In the data rows, 128 means zero.
Some points, one per row:
[ 98 130 166  89 100 114 105 110 113 116 173 140 108  66 114 168 117 154 248 130 216 179 107  62 109 125 119 173 190 163 116  46 137  99 249 138 132 173 104 140 112  74  54 205 134  84 249 192 255]
[149 121 137 120 113  84 120 114 146 139 138 139 138 109 109 110 116 121 175 124 152 173 112 104 108 116 123 132 144 134 103 123 151 120 148 143 109 106 114 125 128 125 104 166 121  79 145 131 149]
[103 121 112 120 139 158 137 140 153 157 140 123 133 157 115 126 121 131 153 207 133 132 108  78 113 131  80 111 110 101 137 107 160 133 125 145 180 153 135 141 157 111 131 135 153 154 141 134 125]
[175 185  28 192 192 231 211 176 147 157 110  96 165 225 141  91 176  80   0 154  40   0 192 218 168 157 133  49  24  88 221 200 125 146  29 113 208 129 193 102 167 165 198   7 145 207  14  81   0]
[126 174  54 172 175 148 160 155 149 183 103 111 136 155 120 110 210  86  62 167  69  64 164 202 146 125 105  93  86 126 186 189 132 157  67 152 248 134 161 129 204 180 179  78 137 177  64  86  66]
[120 134  81 151 149 210 149 131 103 141 115 130 130 131 132 141 156 128  72  73 107  87 154 167 148 153 221 121 115  80 160 153  75 147 110 104 142 120  91  96 113 143 155  86 144 161  91 101  86]
[ 96 115 158 103  93  85 106 108 125 120 163 136 125  96 136 160 114 144 206 120 192 169 113  70 116 117 117 140 174 172 144  72 130  88 207 128 111 143  94 139 116  88  52 181 118  48 181 156 218]
[142 117 129 119 108 103 108 106 131 148 144 145 128 119 127 119 133 130 157 107 164 164 118 107 111 121 138 133 125 118 105 117 141 121 160 134 129 115 114 117 128 119  94 144 122  73 132 126 144]
[ 91 123 222  77  91 103  98 123 123  93 197 145  94  70 130 161  70 185 159 119 243 188  91  24 114 129 136 185 202 175 126  10  88  78 255 120  73 191 133 153  59  31  30 168 116  60 191 210 255]
[129 144  71 144 149 108 137 139 134 154  93 108 130 148 128 116 210 106 104 146  84 115 169 202 149 120 125 106  88 135 157 179 130 146  59 121 197 114 146 120 183 168 180 105 164 180 104 106  87]
[ 82 121 130 119 144 134 147 151 163 127 126 104 101  61 108 176 138 138 227 198 159 139 115  94 119 122  36 119 179 144 126  99 171 117 163 157 148 153 114 143 142 116 105 185 123 139 204 145 199]
[132 103 139 144 140   0  71 121  86  89 115 144  89 199 142  83 133 148  19  77  88  33 164 188 147  79 171 214  59 245 117 139  76 143  97 110  64 128 153 104  58 140 151  32 123 186  77 130  54]
[112 131 119 113 110 101 126 133 156 141 126 123 135  72 105 132 113 104 143 159 132 158 119 110 108 113  86 120 184 128 116 139 160 124 118 140 130 104 114 130 148 123 119 171 115 112 133 119 157]
[109 106 148 104 102 171 102 110  98 141 160 166 118 113 149 141 123 177 137  70 151 162 112  82 113 139 211 168 154  97 123 126  85 120 147  97 116 142 122 153 131 110 107 168 127 113 135 149 172]
[108 137 134 132 159 185 161 163 190 132 146 119 137 151 101 100  94 116 116 234 122 123 136  99 144 153  43 113 129 128 159 129 201 159 139 155 149 178 164 163 138 114 154  77  89 175 129 145  98]
[123 103 121 114 120 109 126 131 154 143 152 138 138 127 116 124 116 118 145 156 166 161 109  93 120 132 108 137 127 143 122 119 165 124 171 147 120 115 113 126 132 114  94 136 118  84 128 136 143]
[149 142 131 139 139 168 147 123 137 129 109 118 145 149 132 123 118 131 130 138 121 129 130 141 125 139 117 103 109  91 131 148 143 121 109 130 136 113 124 121 141 142 126 116 121 131 132 123 104]
Then 10 other points, each followed by its number:
[134 161  64 149 154  12 134 145 155 138  81  97 139 139  98 112 171  44 120 219  44  63 160 219 160 106  31 107 128 206 154 183 199 151  34 162 193 126 160 115 167 191 196 110 145 193 132 103  98] 0
[ 91 118 165  79 114 255 141 138  91 132 168 164 110  80 178 176 102 185 145  39 166 178 125  91 141 178 242 162 204  65 138  83  38 105 194  94 151 158 107 145 117  77  78 153 125 123 190 172 216] 1
[144 113 226 173 154 213 137 140  95  56 103 137 157 197 153 111  24 182  45 110  73  30 141 191 161 164 139  96  54  51 119 169 118 158  90 110   0 118 152  99   9 127 154  37 101 216  67  73   0] 2
[126 108 153  99 114 140 101 104  92 111 131 150 116  98 152 139 120 169 176  90 165 170 108  89 111 128 174 152 170 112 112  88  67  91 151 101 124 145 126 144 129 104  96 164 133  98 170 162 204] 3
[150 126 123 139 124 139 136 104 126 133 124 134 147 134 117 104 112 115 136 104 126 143 127 134 115 121 134 110 122 102 109 144 138 128 110 129 118 102 121 117 132 144 126 141 121  96 119 107 100] 4
[130 125 141 106 115 161 117 111 114 135 137 149 126 119 153 152 127 152 177 100 160 181 126 125 137 153 180 140 159  91 116 105  97 112 144 107 139 135 125 125 134 115 108 170 133 106 153 138 172] 5
[ 95 103 180  87 108  95  94 112 102  96 145 140 107  76 140 148 104 157 188  93 195 180 116  89 116 122 159 191 191 156 108  65  98  90 206 121 108 174 117 149  89  87  57 169 118  69 186 157 220] 6
[132 146  90 157 155   0 132 200 165 122  76  88  97 228 104 110 163  71  14 230  37   8 147 184 148  79  45 139   0 255 170 204 179 174  45 142 142 134 184 114 134 169 208  16 141 239  35  95  17] 7
[116 143  42 159 150 133 119 145 113 157  96 107 134 135 147 137 236 109  57 127  47  50 152 207 157 142 136 113 117 124 166 177 115 173  78 141 248 142 152 119 202 178 191  78 155 183  89 112 111] 8
[118 109 139 104 111 217 132 124 113 141 158 158 139 113 152 153 114 153 136  72 136 148 119 105 130 147 182 125 153  78 127 121  66 119 133 112 124 140 114 136 124 111 136 133 112 130 138 139 133] 9
Which two of these numbered points are nearest to each point below by angle, seen from the average point of the first points? Their numbers follow each, nearest first.
[155 152  86 162 145  52 140 143 169 146  98 101 150 133 105 113 145  61 107 183  80 104 154 185 146 112  55  98 123 170 131 182 199 151  60 155 146 106 125 102 138 160 177 117 132 146 100  98  97] > 0 7
[144 124 165 116 109 121 101 108 111 123 134 131 109 108 138 130 129 155 146  89 156 166 112  97 119 139 175 165 148 122 107 121 107 122 151 125 125 130 113 129 116 108 107 149 124 109 140 151 161] > 3 5
[121 112 151 119 123 209 155 131 107  94 116 128 142 157 143 140  58 152 125 127 116 128 157 162 151 151 132  74  91  51 103 125 112 145  95 119  74 127 114 120  97 150 161 110 109 175 134 106  64] > 2 4
[110 150  68 132 165 133 121 160 124 162 122 143 112 204 163 106 255 154  94 110  45  53 124 178 147 125 184 173  64 149 156 149  62 161  80  88 208 142 195 132 187 171 211  75 179 211  99 128  95] > 8 7
[131 144 125 145 141 248 154 133  89 116 110 125 129 173 146  75 114 127  50  42  90  79 128 160 149 178 237  93  51  25 138 149  54 142 111  95 109 130 174 130 108 127 148  73 126 155  75  86  10] > 2 9
[ 61 102 181  58  65 101  95 128 128 102 197 136  89  40 123 180  88 169 217 154 210 221  80  21 104 134 117 177 213 155 102  14 135  99 255 148  79 169 103 169  81  46  26 191 116  53 198 186 255] > 6 3
[123 125 168 123 130 241 133 112  85 105 139 144 132 102 161 176 113 186 115  70 134 145 106  91 114 156 186 114 160  55 139 104  59 100 121  70 109 151 126 152 128 101 114 102 106 113 109 131 128] > 9 1
[146 142 130 184 164  73 167 179 134  77  94  96 141 218 101 121  96  78  23 208  81  37 186 203 169 105  26  81  11 195 131 151 189 167  89 156  85 137 150  99  73 180 196  38 127 209  74 105   0] > 7 0
[157 139 122 158 141  43 107 116 127 132 107 131 123 155 121  97 163 116  92 114 101  97 142 159 135 107 138 143  86 183 123 171 142 150  96 129 110  92 129 105 119 161 147  96 126 138  81  97  67] > 7 0
[156 146  79 146 135 146 144 125 132 142 121 127 146 149 120  97 164 109 104 113  98 112 140 150 126 127 139 106 100 108 132 159 131 152 103 129 163  98 138 119 163 147 156 109 146 136  95 102  79] > 8 4
[131 124 135 130 117 134 119 106 128 138 119 132 130  90 123 124 124 130 167  91 139 149 118 114 108 118 156 124 164  96 107 128 124 124 131 118 119 109 108 119 131 126 112 171 134  95 150 117 144] > 5 3
[131 115 133 141 130 175 150 134 131 124 123 134 148 156 130 118  89 114 100 141 127 110 137 148 136 136  95  83  95  78 117 130 128 132 125 140 128 130 147 135 128 135 133 103 117 145 110 109  66] > 2 4
[122 115 176 149 150 250 141 119  78 105 119 157 128 145 137 108  73 176 121  82 117  98 127 149 136 155 179 105 104  60 128 139  73 148 132 116  63 123 147 127  82 132 139 111 103 147 117 111  57] > 2 9
[ 86 124 163  51  88 114 112 129 121 122 186 142 108  72 137 146 116 154 236 177 240 225  72   0 101 117  94 160 206 185 161  58 125  77 236 127 114 164 115 168 130  51  46 178 112  58 221 215 255] > 6 3
